(in the rows, 128 means zero)
The rows below come in pairs that one turn or mirror swaps. Which row does each named row swap with?
The rows were stretched afterwards, more along some directions than others.
Fozo: [145 164 110 141 124  94 101 120 171 153 106 134 128 144 122 151 101 153
 127 138 132 136 138]
Ledom: [151 136 119 142 123 136 139 143 151 124 132 109 135 148 141 128 129 121
 138 111 130 125 141]
led: [131 135 110 148 128 133 127 126 143 116 133 148 127 128 125 139 112 141
  92 151 139 119 152]
Nik: [151 164 117 143 123 102  99 120 169 163 113 137 133 134 128 154 100 157
 127 146 133 145 150]
kapu: [150 142 128 138 133 115  85  87 124 155  83 153 117 120 131 115 114 148
 109 136 122 109 125]
Ruz: [134 120 122 154 129 108 125 124 143 142  88 146 137 153 123 159  94 144
 131 148 137 124 104]
ref: [135 116 125 154 125 121 126 127 145 134  97 146 139 149 120 155 105 141
 130 152 134 120 108]
tep: [150 142 125 136 134 125  91  88 126 153  94 155 125 119 127 120 107 141
 114 140 127 111 129]
kepa: [148 146 108 148 131 116 131 113 136 148 104 111 110 144 122 141 132 128
 128 135 120 116 115]
kemez: [152 164 121 145 125  71 120 133 147 173 103 109 141 137 140 152 106 158
 148 138 126 141 125]
duguv: [135 107 130 146 130 114 123 121 132 137  92 149 141 155 123 156 104 135
 130 139 132 122 108]
Fazo: [159 146 112 145 123 104 138 106 133 157 147 119 136 114 158 163 105 155
 134 125 117 152 126]
pere: [152 136 137 147 136 100  98 134 132 162  66 144 130 152 123 113 103 136
 124 141 132  89 119]
Didos: [146 134 148 146 129 100  89 135 129 152  56 152 123 155 125  97 107 128
 123 137 135  87 125]
dibe: [154 138 114 147 144 110 130 108 127 144 108 104 110 147 133 136 124 125
 123 124 118 123 117]
ker: [142 135 126 141 128 120  95  87 125 154  90 158 117 120 131 118 114 147
 106 141 121 113 124]
fer: [151 142 138 150 133  97  85 128 133 152  52 151 123 147 124 101 110 140
 124 140 140  84 114]
monuf: [136 126 114 149 133 123 121 144 141 119 119 133 113 139 118 106 131 131
 111 130 155 114 130]
lebar: [136 129 131 132 153 108 113 128 112 149  88 103 128 133 120 115 100 115
 102 122 137 101 119]
vabos: [151 147 111 146 129  97 140 106 128 160 137 126 132 121 159 158 107 157
 134 124 118 151 123]
nul: [152 146 113 154 123 103 147 116 135 145 144 130 128 116 159 156 107 154
 127 136 122 140 127]
Deko: [129 127 110 149 132 134 126 124 137 110 133 147 126 135 126 141 112 139
  91 148 139 121 143]
zeme: [121 146 122 150 111 100 112 132 165 105  95 124 123 114 102 125 130 142
 122 159 152 104 143]
zefe: [101 120 147 147 116 103  91 130 122 133  52 149 105 131 118  87 124 146
  90 141 139 119 114]
tebe: [145 141 140 148 128 107  96 141 136 155  65 154 125 154 119  98 111 135
 121 145 137  87 123]
gazam: [130 134 107 145 132 132 124 115 137 118 138 142 130 120 128 145 116 141
  97 145 136 129 148]
Fet: [109 134 129 134 136  97 109 152 134 131  80 139 130 168 118 114 134 136
 107 143 146 117 149]
Bof: [112 136 129 142 134  94 108 158 138 131  81 135 131 164 117 117 131 135
 113 144 145 115 145]
Zap: [141 117 124 141 137 103 121 120 131 144  90 136 139 159 122 162 101 137
 135 139 135 118 101]
sobuz: [ 96 127 143 142 120 105  90 124 121 138  53 148 107 130 118  84 123 147
  93 139 142 117 110]
faz: [150 141 106 142 147 103 130 108 131 160 109 109 115 151 125 153 123 124
 124 129 115 125 122]
rugos: [115 135 130 138 137  91 109 152 134 128  79 126 133 161 114 122 127 131
 108 148 142 115 148]
Zopu: [143 130 108 152 135 112 123 150 147 121 121 121 116 138 122 123 131 137
 122 128 152 108 132]
Dobid: [111 132 140 151 118 109  84 122 121 133  53 150 100 122 117  85 126 152
  91 141 142 114 114]
Vitum: [154 138 131 145 118 127 129 139 150 137 128 114 128 142 147 127 126 123
 131 118 125 132 154]
Buliv: [151 150 105 147 139 113 128 116 136 162 103 115 113 149 117 143 126 124
 125 133 116 117 123]
zon: [134 132 108 143 146 109 121 146 136 136 118 127 115 145 123 121 129 136
 117 121 148 118 131]
lefu: [112 129 127 139 135 115 110 153 137 120  87 131 131 165 114 113 139 131
 105 142 143 118 148]
mibi: [143 131 128 133 132 118  99  86 121 146  98 159 128 123 130 125 111 140
 107 137 125 112 129]
muni: [152 163 121 148 127  72 127 129 147 166 101 115 146 132 137 157  98 157
 149 146 129 132 125]
sekag: [117 132 125 141 136  99 119 166 139 122  86 132 127 162 118 113 141 132
 111 142 144 113 145]
leran: [143 130 126 131 158 112 113 127 110 155  95 102 127 131 119 119 107 117
 101 121 133 109 125]
zibo: [130 130 110 147 135 129 119 124 140 118 127 144 123 139 123 141 113 138
  87 144 134 124 148]
Gis: [148 136 102 146 143 110 126 141 146 137 126 127 120 138 119 135 114 136
 120 133 153 115 129]
kalol: [142 129 135 130 157  96 103 129 104 149  72 103 126 137 122 110 112 120
 105 118 139 102 123]
sivu: [156 144 108 144 138 104 139 114 137 153 112 101 119 134 127 153 126 120
 135 130 115 121 123]
sefi: [126 126 109 147 134 138 125 125 130 120 134 148 125 131 130 138 116 142
  92 143 136 132 143]
denav: [141 161 119 139 134  70 125 128 144 166 103 120 145 135 137 156 109 161
 145 149 133 139 127]
tugif: [150 141 125 142 133 114  89  85 125 146  83 154 118 117 131 116 115 145
 112 136 130 104 120]
nugad: [110 133 127 135 141 103 114 159 133 127  89 129 133 167 115 117 135 129
 111 140 143 111 144]
dapi: [155 137 141 150 132 106  89 132 131 155  63 150 124 146 128 102 108 139
 121 137 132  89 119]
Gelot: [157 140 112 141 129  97 142 109 132 152 143 134 136 123 157 167 100 150
 128 127 120 148 128]
Diren: [126 152 113 148 118  90 102 125 164 116  94 123 116 116 103 125 138 152
 121 156 153 111 142]
Fip: [147 142 106 143 145 107 136 110 130 156 103 103 117 149 127 149 123 121
 128 127 117 124 120]
vam: [128 142 126 142 119  90 102 128 160 108  86 123 126 124  96 119 129 134
 118 158 158 105 142]
nusoz: [146 165 122 144 121  80 129 142 151 161  98 119 139 138 133 140 119 152
 145 146 130 134 132]
Ruguv: [140 134 130 131 122 129 139 141 141 132 136 105 136 146 148 127 124 119
 134 107 124 130 140]
Lidog: [112 134 125 136 139 101 109 150 135 125  83 131 131 165 113 116 135 134
 108 148 145 117 146]
Dama: [145 133 124 155 132 108 115 120 148 137  90 132 136 145 118 151  94 148
 134 154 138 121 105]
dekom: [140 167 114 137 122 104 107 124 168 162 120 130 133 137 125 151  94 153
 126 141 130 141 137]
Kova: [120 131 111 146 128 135 125 121 137 113 134 149 125 126 124 141 118 142
  92 148 135 123 144]
Tido: [131 134 105 146 131 126 127 123 143 117 134 147 124 121 126 146 118 145
  95 149 136 128 146]
tud: [116 139 126 146 109  91 113 134 161 105  84 124 117 124 105 114 143 139
 124 155 154 109 140]
tute: [139 122 120 153 129 103 123 129 144 150  94 149 131 148 126 156 101 147
 135 144 132 129 102]

sobuz is swapped with lebar
Ledom is swapped with Fozo
Nik is swapped with Vitum
muni is swapped with vabos
leran is swapped with zefe

The rows below come in pairs that one turn or mirror swaps. Which row does each named row swap with?
The rows were stretched afterwards, more along some directions than others.
Tuzo: [132 152 135 126 110 136 109  78  96 123 126 116 136 131 139 151 112 125
 101 131]
dit: [122 135 130 124 137 133 138 142 149 170 114 122 144 128 125 115 143 112
 139 143]
Labod: [137 146 142 133 137 116 117 115 118 105 112 141 129 132 131 124 108 137
 140 144]
vivuz: [114 132 108 131 120 137 166 154 125 136 144 121 129 127 134 160 105 115
 126 129]
davel: [115 133 130 126 128 143 139 141 152 167 115 120 138 134 124 120 130 114
 138 148]
bupev: [115 131 105 125 114 135 160 150 121 131 147 117 129 128 133 164 109 117
 122 123]
zam: [118 132 111 129 122 133 165 151 117 124 142 121 124 133 133 157 102 114
 129 132]
bideb: [149 129 107 128 136 115 109 104 107 118 134 104 121 134 145 101 147 132
 119  91]
mim: [113 133 104 126 113 138 160 150 118 133 147 117 134 129 130 162 107 110
 123 127]
lanom: [121 132 131 121 127 147 136 134 155 165 114 123 136 129 119 118 144 118
 139 152]
vosa: [113 137 106 131 124 138 156 153 118 132 144 116 127 133 135 159 104 118
 124 122]
vupon: [156 118 116 131 143 114 119 109 122 125 138 124 115 126 141 113 141 144
 103  90]
digod: [147 120 107 120 143 122 108 101 125 120 143 116 121 128 156 108 143 152
 118  97]
puned: [144 133 127 114 145 115 106 106 123 146 120 112 118 125 142  97 149 133
 124 107]
bedut: [147 152 138 128 136 124 106  90  95 112 121 112 141 140 158 116 118 142
 122 122]
Soz: [121 135 129 133 132 142 136 134 152 169 114 125 141 129 124 119 132 114
 129 149]
lok: [116 133  97 127 115 138 160 145 115 134 155 112 131 126 133 160 106 112
 121 124]
zeral: [146 162 148 116 129 117 113 101  98 123 115 103 142 142 155 108 126 129
 127 109]
Lobed: [146 159 149 132 126 108 102  97  84 121 106 111 144 142 142 122 122 129
 111 117]
kimud: [148 162 152 136 145 105 107  97  92 125 109 124 148 137 151 113 128 133
 127 128]
nulum: [163 119 110 122 130 123 128 101 126 146 140 110 125 121 149  99 148 147
 114  77]
gil: [114 134 129 129 129 140 135 132 154 163 117 122 142 133 123 124 132 119
 128 150]
tid: [147 116 107 126 141 123  99  88 114 125 143 109 127 126 144 119 142 143
  99  92]
nuf: [142 161 151 130 131 116 118  96  85 117 119 123 149 131 140 144 136 122
 111 118]
nama: [158 122 118 110 135 110 127 115 122 128 139 123 126 126 139 106 157 126
 134 108]
sepam: [116 133 106 125 120 134 156 146 116 129 147 107 132 129 140 158 106 119
 123 116]
gunog: [115 136 104 128 119 135 158 148 114 133 148 114 128 128 134 162 104 115
 129 127]
sud: [118 135 119 133 123 145 139 134 143 173 119 120 145 133 131 120 133 116
 129 140]
Bapof: [138 131 117 136 134 117 106  95 106 123 130 129 122 125 135 130 144 119
 105 111]
Tamal: [149 123 116 112 135 120 118 122 135 123 132 136 123 114 128 110 149 138
 142 118]
vod: [122 127 128 132 136 145 134 131 156 163 115 119 137 130 129 113 134 119
 129 142]
Litim: [116 127 105 129 113 135 167 145 125 132 148 121 129 128 129 162 102 118
 120 127]
vini: [156 117 124 118 138 115 109 104 121 126 129 119 120 124 135 114 154 130
 113 100]
Miko: [144 124 114 111 118 141 111  85 129 145 143 117 127 113 134 130 154 133
 102 108]
fato: [145 123 111 128 140 129 116 108 129 129 135 135 114 126 148 103 144 145
 118 107]
suza: [133 171 142 126 134 112  91  93  80 121 104 101 145 146 152 123 121 129
 122 121]
Bom: [143 155 136 132 115 110 110  91  88 130 112 101 145 142 151 119 111 135
 117 104]
Rak: [148 148 155 120 131 123 126  99  93 113 109 133 129 136 144 126 123 131
 122 132]
mil: [116 131 107 123 119 140 163 155 124 139 146 114 129 129 133 155 108 115
 131 125]
mor: [113 136 101 130 115 137 161 147 117 142 147 115 138 133 141 158 108 122
 122 119]
vosik: [145 164 138 147 155  97 112 106  91 120 120 100 150 143 160 113 117 140
 120  95]
ras: [121 132 124 126 121 139 140 133 150 173 120 121 146 125 120 122 136 111
 131 143]
Meli: [133 173 140 132 129 113 103 104  80 125 112 117 151 140 157 124 115 133
 125 120]
Nopum: [112 135 109 125 119 134 157 158 124 137 141 113 129 131 131 153 102 119
 132 128]
kelez: [146 154 146 135 141  99 128 111  96 109 121 124 141 145 149 127 106 128
 131 129]
fasu: [144 138 140 123 125 128 107  81  93 102 125 110 139 140 142 136 124 143
 102 116]
napan: [152 146 155 131 138 112 119 101  96 106 115 120 135 138 142 134 116 132
 113 119]
nuna: [152 119 115 119 133 116 124 107 111 105 141 130 111 126 142 120 146 140
 119 106]
gef: [114 130 125 135 133 139 140 139 156 166 119 127 142 130 123 125 129 116
 127 145]
kor: [118 132 129 128 127 143 142 141 153 168 114 126 140 127 123 122 137 113
 135 149]
pilor: [146 156 150 115 130 123 121 101  89 118 114 110 125 136 144 121 119 128
 123 125]
bubos: [157 126 111 120 150 131 116 103 120 129 138 116 114 124 150 104 152 142
 115  96]
pefub: [115 140 129 127 130 143 127 137 145 169 111 118 142 133 123 118 138 112
 134 145]
dozo: [120 127 127 125 130 145 141 145 160 165 117 124 131 130 120 113 131 120
 138 148]
belip: [143 140 112 133 149 109 109 107 115 137 136 107 123 132 161  98 122 130
 119  88]
Vunog: [145 134 126 116 142 111 108 106 108 143 120 126 128 123 146 107 150 128
 123 107]

vivuz is swapped with kor
Miko is swapped with Tuzo
tid is swapped with fasu
vini is swapped with napan
Tamal is swapped with Labod

The rows below come in pairs that one turn or mirror swaps. Which row does each named row swap with?
The rows were stretched afterwards, more along some directions than others.
tudod: [126 145 158 160  98 140 116 108 120 135 105 104 129 169 127 115 140 148
 152 105]
varir: [127 143 133 148 103 147 109 128 160 116  99 107 110 163 145 124 154 121
 141 124]
ruti: [135 136 114 136 120 117 147 115 142 114 128 129 127 152 128 137 149 127
 154 145]
Dubok: [144 131 131 127 126 144 119 101 117 143 152 136 116 124 119 135 137 177
 117 114]
zikol: [131 125 159 116  89 148 142 135 129 160  73 129 102 161 137 118 152 179
  89 140]
zeza: [152 110 125 136 101 144  76 136 128 159 139 133 109 161 144 141 143 177
 140 116]
fezal: [131 144 136 147 121 154 117 123 106 170 124 124 105 118 159 122 125 165
 156 104]
ripem: [136 111  90 124 161 121 130 161 155 114 120 114 128 142 145 128 136 104
 133 142]
vemu: [132 143 146 151 103 146 113 130 148 121 100  94 119 173 146 120 150 126
 157 104]
tos: [128 139 131 127 121 147 122 121 110 165 126 144 118 122 161 125 103 153
 126 112]
Fumet: [125 154 151 133 139 145 145 101 121 103 129 131 130 143 113 124 141 143
 133 114]
Fid: [137 142 137 147  97 139 114 127 158 121  98 101 105 175 141 118 155 133
 145 116]
lipip: [129 140 133 149 105 147 115 143 155 115 101 103 111 172 148 117 153 115
 154 117]
fosuf: [110 118 156 117 111 148 115 146 125 177  65 133 119 160 148 111 119 152
  98 128]
tir: [132 135 137 131 100 128 121 103 118 148 141 154 124 151 133 138 133 156
 143 125]
Tona: [128 135 117 138 125 156 112 153 166 108 106 112 100 162 153 124 159 119
 147 124]
kire: [163  94 117 138  99 127  96 152 131 140 124  96 122 167 149 145 149 159
 132 120]
gumam: [120 143 128 130 137 160  92 145 157 106 126 138  89 150 149 131 153 124
 142 127]
Rivus: [123 154 159 144 131 130 123  98 105 138 119 121 124 148 112 112 133 159
 149 110]
ziv: [140 140 124 127 151 132 157 127 106 123 131 139 108 136 111 126 147 161
 136 138]
bur: [125 151 141 140 143 139 138 117 110 123 136 140 126 141 115 126 134 156
 144 134]
tikab: [123 109 119 103 151 141 132 153 158 135  85 118 138 143 148 120 124 123
  98 122]
Zoso: [129 126 159 120  92 157 146 131 124 152  75 122 106 152 135 121 151 180
  91 133]
paka: [147 103 114 102 107 125 142 146 141 140 126 110 151 148 155 118 112 120
 106 117]
nefes: [126 110 124 156  97 126 101 111 140 141 134 119 144 133 167 140 121 138
 124 127]
safu: [146 128 146 135  94 141 102 118 115 170 141 140 105 154 149 141 140 178
 151 111]
gen: [142 119 112  95 131 127 169 142 130 131 111 125 126 149 121 114 122 145
 109 133]
boka: [121 136 123 127 130 160  95 150 163 103 116 133  94 158 153 133 157 118
 141 127]
Mamu: [128 157 145 148 130 129 132  96 103 123 120 123 138 137 116 124 133 139
 136 118]
goz: [145 125 111 115 152 141 129 148 145 116 167 116 152 122 168 139 116  89
 122 110]
duk: [132 125 142 126 105 158 150 139 129 131  97 122 107 146 133 125 170 176
 107 141]
nog: [137 140 141 134  94 127 129  97 120 149 132 148 118 152 134 137 139 164
 145 124]
Forez: [137 141 112 138 114 120 150 103 133 114 130 134 123 146 115 136 150 135
 145 151]
tela: [147 101 120 114 103 134 109 152 134 142 156 114 152 139 165 125 119 116
 113 121]
Kosi: [127 110 107 122 156 130 119 161 158 133 106 114 134 152 151 124 116 122
 128 130]
Duzaf: [108 106 137 150 110 139  85 128 148 140 124 128 120 136 174 136 120 133
 116 134]
vif: [138 138 129 117 135 116 136 127 133 123 163 142 131 145 131 137 116  99
 112 139]
zizep: [165  90 111 129 105 135 101 161 135 142 130  92 132 161 159 137 139 152
 130 113]
noki: [126 122 155 125  90 152 142 138 123 161  72 132 102 157 133 118 157 183
  99 141]
Gakon: [170 106 110 119 114 109 163 133 115 171 133 107 138 135 133 135 130 164
 104 126]
rir: [148 117 131 123 113 153 109 162 112 138 164 123 150 136 169 134 133 118
 128 125]
vipo: [143 134 113 125 136 113 124 125 134 123 168 140 126 145 134 137 115 103
 119 134]
genu: [142 144 130 121 123 148 110 151  96 141 152 155 120 130 143 137 144 127
 131 147]
pudo: [143 113 136 126 113 156 142 152 134 132 110 103 120 136 154 131 167 167
 119 125]
tel: [138 144 134 129 115 151  97 134 102 141 159 163 117 135 142 140 147 143
 138 146]
bilif: [134 109 118 113 147 145 122 155 151 124 150 112 149 125 178 140 117  93
 110 118]
gaf: [146 112 106  99 126 126 173 144 134 132 106 115 131 147 132 120 121 135
 105 137]
fav: [149 103 112 105 111 125 146 150 129 144 135 108 160 142 154 120 111 120
 115 113]
Nizet: [112 112 142 110 148 131 109 149 141 161  78 120 121 160 152 112 106 137
 110 116]
dor: [143 120 137 122 106 161 150 144 124 126 110 107 124 135 143 129 172 169
 116 128]
Pepir: [171 107 112 116 116 105 158 132 125 169 123 100 132 144 122 132 130 166
 109 118]
Lemo: [118 124 164 112  94 153 128 132 122 162  73 139 111 156 130 118 142 178
  82 139]
Pobo: [121 113 132 112 143 129 121 141 132 153  76 124 129 149 144 122 108 137
  91 123]
koted: [147 115 125 119 124 134 124 110 128 144 147 138 128 124 127 146 134 175
  94 124]

fav is swapped with tir
Fumet is swapped with tikab
fezal is swapped with Duzaf

